In the rows, zero is written as 128.
One hidden turn or mirror swaps the rows below in pairs. Which row is each named row swapped with?
The rows were stretched afterwards, more along some directions than others.
Z_272: [139 116 138 165 123 121 139 163 134 131 169 136 102 103 100 116 116 159]
Z_186: [138 146 112 183  80 135 105 172 152 154 160 116 110 119 118 105 122 168]
Z_168: [102 104 118 147 130 160  93 122 131 116 158 126 130 135 151 123 103 145]
Z_879: [126 107 100 157 119 145 124 188 151 153 159 117 108 136 111 121 142 177]
Z_771: [109 120  89 157 118 119  98 161 132 123 148 135 109 121 108 139 134 180]
Z_279: [100 112 119 147 147 141 102 146 112 135 160 142 119 110 105 125 104 151]
Z_89: [ 96 139 112 143 115 160 125 149 163 134 136 131 143 146 124 109 123 150]
Z_350: [ 90 125 107 153 120 158 134 160 162 165 163 136 126 129 116 104  93 136]
Z_247: [105 133 115 170 112 162 115 156 135 145 165 118 102 127 115 107  93 153]
Z_463: [107 128 119 176 118 167 128 156 139 164 163 127 114 130 124  97  82 152]
Z_849: [103 101  98 143 144 140 126 179 148 160 101 103 111 119 112 140 124 144]
Z_614: [ 86 123 123 137 120 157 106 128 117 139 147 120 119 150 129 125  93 139]
Z_250: [ 76 117 129 133 138 105 112 138 118 109 121 130 126 139 118 121 104 139]
Z_362: [106 106 123  97 151 137 116 115 129  97 147 130 108 152 122 124 122 170]
Z_880: [105  90 119 124 166 122  96 144 121 127 125 124 124 123 112 144 114 173]
Z_51: [106 117 153 146 107 139 113 110 136 123 155 141 151 131 142 110 102 139]
Z_672: [123 108 130 145 143 119 102 171 141 150 168 129 104 122 118 132 114 173]
Z_560: [135 129 115 136  98 137 138 145 159 135 114 130 168 123 133 105 112 147]
Z_165: [ 87 132 128 133 140 146 113 165 138 160 150 145 108 130 122 123 139 146]
Z_260: [ 92  96 133 137 146 160 116 142 149 151 142 116 138 126 134 112  80 160]
Z_547: [120  84 142 181 130 125 144 186 133 144 153 115 109 118 130  96  92 152]
Z_444: [120 113 135 164 112 113 132 175 130 160 166 119 113 111 116 118 127 178]
Z_604: [109 152  95 107 116 124 116 116 139 114 107 112 144 144 127 132 107 154]
Z_915: [ 99 115 135 127 153 142 100 149 123 155 143 126 107 119 130 139 133 150]
Z_878: [108 164 143 130 121 141 134 140 147 150 139 128 121 118 115 119 121 134]
Z_731: [120 149  76 129 102 154 120 143 150 128 128 108 114 154 124 140 117 159]
Z_752: [140  91 152 174 122 140 156 149 129 131 154 138 132 113 121  96  87 144]
Z_135: [138 139 121 149 103 140 169 152 153 132 150 121 136 116 126 108 118 171]
Z_215: [140 125 111 154 127  96 108 149 113 109 129 128 117 130 114 119 125 174]
Z_801: [103 148 118 135 123 179 134 152 131 143 167 119 120 130 129 106 115 180]
Z_19: [112 157 153 141 114 118 119 110 128 127 165 166 137 117 130 124  97 182]
Z_913: [138 104 110 177  92 166 116 171 139 158 197 133 114 133 144 111 118 161]
Z_851: [118 116 140 110 141 125 147 116 139 111 135 135 137 111 111 136  97 161]
Z_37: [127 134 105 138  91 151 124 100 131 110 148 135 121 135 146 111  97 171]
Z_205: [127 108  91 148 115 148 118 153 133 130 158 131  95 130 115 102 133 171]
Z_443: [ 79 138 110  98 150 149 100 125 130 139 133 122 113 139 127 144 121 170]
Z_609: [116  75 110 153 139 151  94 157 121 131 155 118  94 118 129 105 118 168]
Z_149: [100  91 129 119 146 145 133 135 142 116 153 143 132 127 106 126  97 142]
Z_172: [ 99  96  90 145 140 176 102 163 136 146 144 109 107 144 132 144  96 147]
Z_468: [111 127 154 141 107 130 126 109 141 125 152 157 151 128 142 121  82 143]
Z_160: [106 132 101 133 112 128  93 122 119 125 145 133 110 142 132 149 101 161]
Z_251: [144 115 104 147 113 138 136 163 160 131 134 121 120 121 117 107 141 165]

Z_160 pairs with Z_272
Z_878 pairs with Z_37
Z_880 pairs with Z_879
Z_560 pairs with Z_801

